One vector is turned by the same rotation once a tick. Each row is the vector after some number of ticks, and that number follows the row.
The counts run from 0 to 223.
[-3.042, 1.852, 0.654, -0.432, 0.828, -0.505, -0.034, 1.252, 1.550, -1.921, 1.451, 0.123, 4.003, 1.473, -3.136, 0.637, 0.016, 0.601, 5.507, -2.100, 1.757, 0.852, -2.241, -3.484, -1.274, -2.288, -2.026, 3.957, 0.057, -4.282, -0.982, 1.426, -1.769, -3.869, -2.678, -3.946, 2.938, -1.837, -1.962, -2.390, -2.362, 1.701, 1.075, 1.384, -0.277, -0.073, 4.403, 1.115]	185
[-0.588, 0.706, -2.055, -1.940, 1.738, -1.028, 2.239, -0.712, 2.588, -1.837, -3.315, 4.356, 3.696, 0.384, 3.360, -0.691, 0.202, 0.733, 2.801, 2.178, 2.087, 1.072, -2.213, -3.535, 0.830, 0.950, -0.169, 1.313, 3.404, -3.952, -2.685, 2.097, -1.979, -1.554, -2.865, -5.187, -0.859, -3.380, -1.766, -3.527, -1.309, 2.494, -2.673, -0.112, 0.616, 2.979, 0.961, 3.614]	148
[-2.708, -0.437, -3.218, -1.654, 2.148, -2.905, 0.790, 0.519, 1.244, -3.469, -2.905, 5.196, 4.998, 0.944, 1.255, 1.352, 0.394, 3.040, 3.823, -0.333, 3.061, 2.271, -1.379, -1.843, -1.290, -0.714, -1.408, 3.758, -0.318, -0.864, -3.813, 1.371, -2.711, -1.982, -2.905, -2.230, 0.975, -2.148, -2.813, 0.572, -1.049, -1.091, -3.058, -2.078, -0.381, 3.662, 3.239, 0.709]	214
[-1.839, 1.096, -2.595, -0.934, 2.359, -1.286, 1.489, 1.225, 3.764, -1.067, -0.559, 5.177, 6.349, 0.196, 1.590, 0.380, -0.983, -1.111, 2.487, -0.745, 4.042, 0.654, -2.240, -2.312, 2.012, 0.923, -0.135, 2.043, 0.198, -2.018, -1.723, 0.327, -3.372, -3.005, -4.901, -4.791, 1.475, -0.648, -2.131, -2.956, -3.063, 0.921, -0.631, -0.350, -1.203, 2.009, -0.771, 0.573]	41
[-2.947, -0.342, -0.331, -2.274, 1.748, -2.151, 1.626, -0.199, 1.782, -2.840, -1.255, 4.796, 5.354, 2.259, 0.975, -1.563, 1.562, 2.771, 2.300, -2.393, 1.469, 1.713, -1.464, -3.003, -1.028, -1.226, -0.380, 1.919, 1.862, -2.910, -3.933, 1.857, -1.940, -3.875, -2.994, -3.033, 0.645, -2.311, -2.056, 0.938, -2.653, 0.383, -3.599, -0.092, 2.453, 2.863, 3.494, 0.148]	132
[0.430, 1.217, -1.609, -1.899, 3.397, -1.731, 3.718, 1.620, 1.781, -1.863, -1.364, 4.372, 5.466, 1.207, 1.847, 2.951, -1.391, 1.020, 3.560, -0.529, 3.781, 2.726, -4.162, -2.687, 0.583, 1.290, -0.314, 2.608, 1.559, -1.009, -0.574, 2.662, -1.977, 1.510, -2.887, -4.170, 0.615, -2.386, -1.106, -2.555, -0.606, 1.148, -1.722, -0.420, -1.342, 2.313, 1.179, 1.790]	27
[-1.213, 1.107, -0.181, -2.147, 0.402, -2.253, 1.616, 0.219, -0.612, -2.893, -2.708, 1.386, 3.085, 0.702, -1.011, 2.016, 0.096, 3.143, 6.074, 0.216, 2.583, 2.021, -3.016, -3.541, -1.683, -1.985, -2.127, 4.312, 1.496, -3.695, -2.602, 3.254, -1.701, -0.473, -0.356, -3.526, 1.508, -3.511, -1.962, -2.602, -0.014, 0.324, -1.190, -0.279, -0.497, 1.053, 5.565, 1.838]	180
[-0.929, 0.141, -3.706, 0.599, 2.704, -0.928, -0.655, 2.113, 0.926, -2.772, -0.904, 0.607, 4.140, 0.269, 0.420, 4.083, 0.136, -0.112, 5.382, -1.046, 1.199, 1.953, -3.056, -3.393, -1.304, -0.012, -1.257, 3.943, 1.279, -1.575, -2.994, 2.724, -2.313, -1.603, -2.828, -4.723, 0.205, -0.749, -3.574, -3.526, -1.362, 0.319, -1.134, -1.138, -2.595, 3.295, 3.145, 0.961]	107
[-3.028, 2.203, -0.598, -1.261, 0.681, -0.617, 0.586, 2.078, 2.795, -0.182, 0.674, 2.764, 4.231, -0.565, -0.406, -0.732, -2.267, -1.113, 4.949, 0.060, 1.658, 0.174, -1.260, -3.984, 1.178, -0.031, -0.422, 3.450, 0.232, -4.739, -1.516, -0.213, -2.579, -3.988, -3.090, -5.477, 1.515, -2.504, -2.581, -4.649, -3.438, 1.903, 1.819, 1.161, 0.443, -0.616, 0.072, 2.034]	170
[0.660, 0.598, -1.713, -0.448, 1.743, -1.071, 1.390, 1.195, -0.451, -3.194, -1.687, 0.735, 3.509, 0.943, -0.031, 3.054, 0.448, 1.914, 4.985, -1.349, 1.563, 2.389, -4.024, -4.061, -1.587, -0.409, -1.271, 4.165, 3.198, -1.664, -2.919, 4.285, -1.633, -0.553, -1.164, -4.330, 0.320, -1.850, -3.103, -3.590, -0.475, 0.380, -2.356, -0.291, -1.341, 2.329, 4.536, 1.301]	12
[-2.126, 0.858, -2.411, -2.820, 1.593, -3.371, 3.023, -0.746, 1.099, -3.692, -4.512, 4.663, 4.719, 0.646, 2.703, 0.649, 0.631, 3.286, 2.394, 0.465, 3.243, 1.559, -2.468, -2.139, -0.403, -0.332, -0.680, 3.399, 2.309, -1.926, -3.695, 2.773, -1.891, -1.608, -1.986, -3.032, -0.407, -2.337, -1.910, -1.511, -0.990, -0.391, -3.142, -0.911, 1.451, 3.440, 2.660, 0.834]	140
[-1.385, 0.229, 1.712, -1.541, 0.942, -2.484, 2.441, 2.087, -0.664, -2.986, -1.495, 2.554, 3.690, 2.368, -2.142, 0.840, -0.491, 3.715, 4.910, -2.785, 1.493, 1.954, -2.314, -4.051, -0.473, -0.870, -2.383, 4.862, 2.950, -1.294, -2.669, 1.720, -1.578, -2.987, 0.534, -4.437, 2.012, -1.743, -2.647, -2.297, -1.098, -0.388, -1.543, 0.349, 1.118, 0.854, 4.840, 0.393]	4
[-1.720, 0.465, -3.227, -1.137, 2.340, -1.592, 1.493, 0.846, 2.953, -2.065, -1.566, 4.857, 5.934, -0.545, 3.350, 0.245, -0.882, -0.860, 2.125, -0.635, 2.678, 0.811, -1.437, -2.986, 1.744, 1.990, -0.986, 2.398, 1.678, -1.890, -2.729, 0.024, -3.180, -3.483, -4.216, -4.702, 0.309, -0.866, -2.864, -3.486, -3.083, 0.777, -1.403, -1.055, -0.192, 2.622, -1.156, 0.953]	135
[-1.878, 1.646, 1.325, -0.752, 2.206, 0.009, 2.279, 1.980, 1.766, -2.161, 2.761, 1.636, 4.148, 3.752, -1.751, 1.531, 0.159, 1.260, 4.202, -4.270, 1.103, 2.163, -3.605, -4.215, -0.584, -1.210, -0.949, 2.944, 2.095, -2.476, -0.228, 2.329, -1.379, -2.968, -2.602, -4.935, 2.411, -2.421, -1.487, -2.169, -2.259, 2.080, -0.424, 1.900, 0.901, 0.692, 3.681, 1.267]	16
[-1.076, 1.257, -1.459, -0.263, 2.688, -1.238, 1.198, 3.043, 2.343, -0.587, 1.794, 3.438, 6.343, 1.038, 0.561, 1.966, -1.531, -1.398, 3.855, -2.467, 1.599, 1.829, -2.561, -3.755, 1.199, 0.828, -0.202, 3.072, 1.342, -1.603, -1.602, 0.871, -2.785, -2.849, -4.039, -5.403, 1.783, -0.541, -3.283, -3.559, -3.805, 0.888, 0.031, 0.189, -1.243, 0.764, -0.711, 0.839]	21
[-2.846, 1.632, 0.522, -1.524, -0.780, -0.981, 0.402, -0.844, 1.143, -3.691, -1.387, 0.411, 2.282, 1.873, -1.975, 0.224, 0.798, 1.960, 3.847, -0.104, 1.809, -0.522, -1.700, -2.924, -0.555, -2.035, -2.667, 3.953, 1.550, -4.721, -1.783, 1.499, -2.305, -5.046, -2.194, -4.465, 2.322, -2.796, -1.109, -3.214, -0.645, 1.209, -0.100, 1.150, 1.811, 0.673, 5.875, 2.041]	71
[-4.048, 2.325, -1.692, -0.785, 2.199, -1.945, 2.083, 1.104, 3.281, -2.333, 1.499, 2.084, 6.598, 2.131, -0.088, 3.023, -0.425, -0.549, 3.211, -2.979, 2.641, 1.284, -2.963, -2.222, -0.335, -1.554, -0.141, 3.844, -0.639, -2.017, -0.347, 1.964, -3.081, -3.364, -5.031, -2.892, 0.757, -1.006, -1.275, -1.870, -3.081, 0.931, 1.210, 1.921, 0.062, 1.262, 1.054, -0.264]	29
[-1.554, 0.773, -3.607, -0.329, 3.479, -1.045, -0.964, 1.391, 2.420, -1.161, -0.660, 3.356, 4.232, -0.007, 1.939, 2.228, -0.546, -0.218, 5.112, 0.543, 2.042, 2.897, -1.612, -3.008, -1.325, -0.456, -0.561, 2.179, -0.431, -2.570, -2.570, 1.349, -2.483, -0.217, -4.299, -3.623, -0.109, -2.969, -3.044, -1.647, -1.804, 0.809, -1.926, -1.948, -2.331, 3.996, 2.503, 2.554]	202
[-0.485, 2.000, -0.166, -1.955, 1.102, -1.662, 3.225, 2.323, 1.403, -0.789, -1.400, 3.625, 3.789, 0.680, 0.200, 2.106, -3.093, 0.695, 5.349, 0.996, 3.674, 1.415, -2.349, -3.789, 1.458, 0.963, -1.345, 4.189, 1.269, -2.312, -0.036, 0.721, -1.806, 0.304, -1.188, -5.058, 1.882, -3.573, -1.404, -4.624, -0.520, 1.816, 0.143, 0.823, -0.267, -0.328, 1.445, 3.376]	176
[-1.507, 1.231, -0.619, -3.089, -0.370, -3.099, 3.195, -0.581, -0.230, -3.124, -4.766, 2.783, 3.349, 0.433, 0.789, 0.752, 0.189, 3.315, 4.336, 1.398, 2.752, 0.844, -2.483, -2.869, -0.744, -0.938, -1.515, 3.771, 2.563, -3.575, -3.499, 3.277, -1.790, -0.885, -0.482, -3.086, -0.274, -3.291, -1.546, -3.103, -0.362, 0.038, -1.893, 0.237, 1.105, 1.144, 3.728, 1.759]	160
[-3.046, 2.236, 0.984, -1.579, -0.708, -0.694, 1.604, -0.462, 0.889, -2.942, -0.505, 0.120, 2.892, 1.704, -1.559, 0.456, 0.273, 1.780, 4.266, -0.874, 2.004, -0.260, -2.773, -3.237, -0.217, -2.056, -1.477, 3.553, 1.885, -4.918, -1.109, 2.663, -2.208, -5.041, -1.965, -4.464, 1.901, -3.160, -1.416, -3.471, -1.754, 1.865, 0.139, 2.838, 2.043, -0.466, 4.775, 1.323]	165
[0.907, 0.512, -0.352, -1.079, 2.382, 0.125, 1.610, 2.955, 0.795, -1.188, -0.908, 2.908, 3.101, 0.937, 0.918, 1.028, -1.755, 0.335, 5.342, -0.478, 1.266, 1.641, -2.204, -5.113, 0.843, 1.775, -1.629, 3.069, 4.231, -1.690, -1.685, 1.380, -1.711, -1.011, -0.985, -6.605, 1.047, -2.903, -2.921, -4.940, -0.593, 2.078, -1.383, -0.828, 0.151, 1.623, 1.591, 3.547]	0
[0.988, -0.646, -0.598, -1.812, 1.462, -1.476, 2.249, -0.006, 0.892, -2.572, -3.048, 4.609, 5.261, 0.833, 1.082, -0.330, 1.256, 2.872, 2.477, -1.244, 3.640, 1.943, -3.911, -3.323, 0.439, -0.429, -1.569, 1.422, 3.200, -2.599, -3.841, 1.848, -2.241, -1.302, -2.432, -4.274, 2.419, -1.517, -1.778, -1.751, -1.311, 0.448, -3.816, -1.622, -0.735, 2.968, 3.313, 1.222]	39
[-2.888, 2.317, -0.593, -1.218, 0.733, -0.025, 1.616, 0.166, 3.140, -1.891, 0.065, 2.686, 4.594, 1.055, 0.432, -0.797, -0.124, -0.863, 2.396, -1.011, 1.978, -0.822, -1.890, -3.304, 1.978, 0.408, -1.131, 2.612, 2.243, -4.065, -1.070, 0.298, -2.380, -5.925, -4.007, -5.935, 1.496, -1.810, -1.744, -4.325, -3.062, 2.828, 0.581, 1.881, 1.540, -0.124, 0.847, 1.309]	150
[-1.239, 0.637, -3.028, -2.278, 1.365, -3.100, 2.274, -0.804, 1.487, -3.006, -4.615, 5.016, 4.796, -0.105, 2.825, 0.744, 0.507, 2.654, 2.978, 1.161, 4.138, 1.682, -2.823, -1.842, -0.452, -0.537, -0.759, 2.212, 1.277, -2.364, -3.307, 2.660, -2.327, -0.719, -3.481, -2.679, 0.003, -2.479, -1.730, -1.575, -0.820, -0.033, -3.200, -1.316, -0.272, 3.402, 2.163, 1.002]	46
[-0.811, 1.780, -0.021, -0.272, 0.850, 0.610, 0.719, 1.709, 2.290, -1.817, -0.804, 2.593, 2.781, 0.591, -0.191, 0.076, -1.570, -1.117, 4.297, 0.529, 2.347, -0.445, -1.585, -4.073, 1.955, 1.358, -2.179, 3.348, 2.340, -3.495, -0.364, -0.693, -2.469, -3.312, -2.964, -7.023, 3.010, -3.015, -1.816, -6.129, -0.872, 2.581, 0.578, 0.301, 0.297, 0.195, 1.962, 3.370]	75
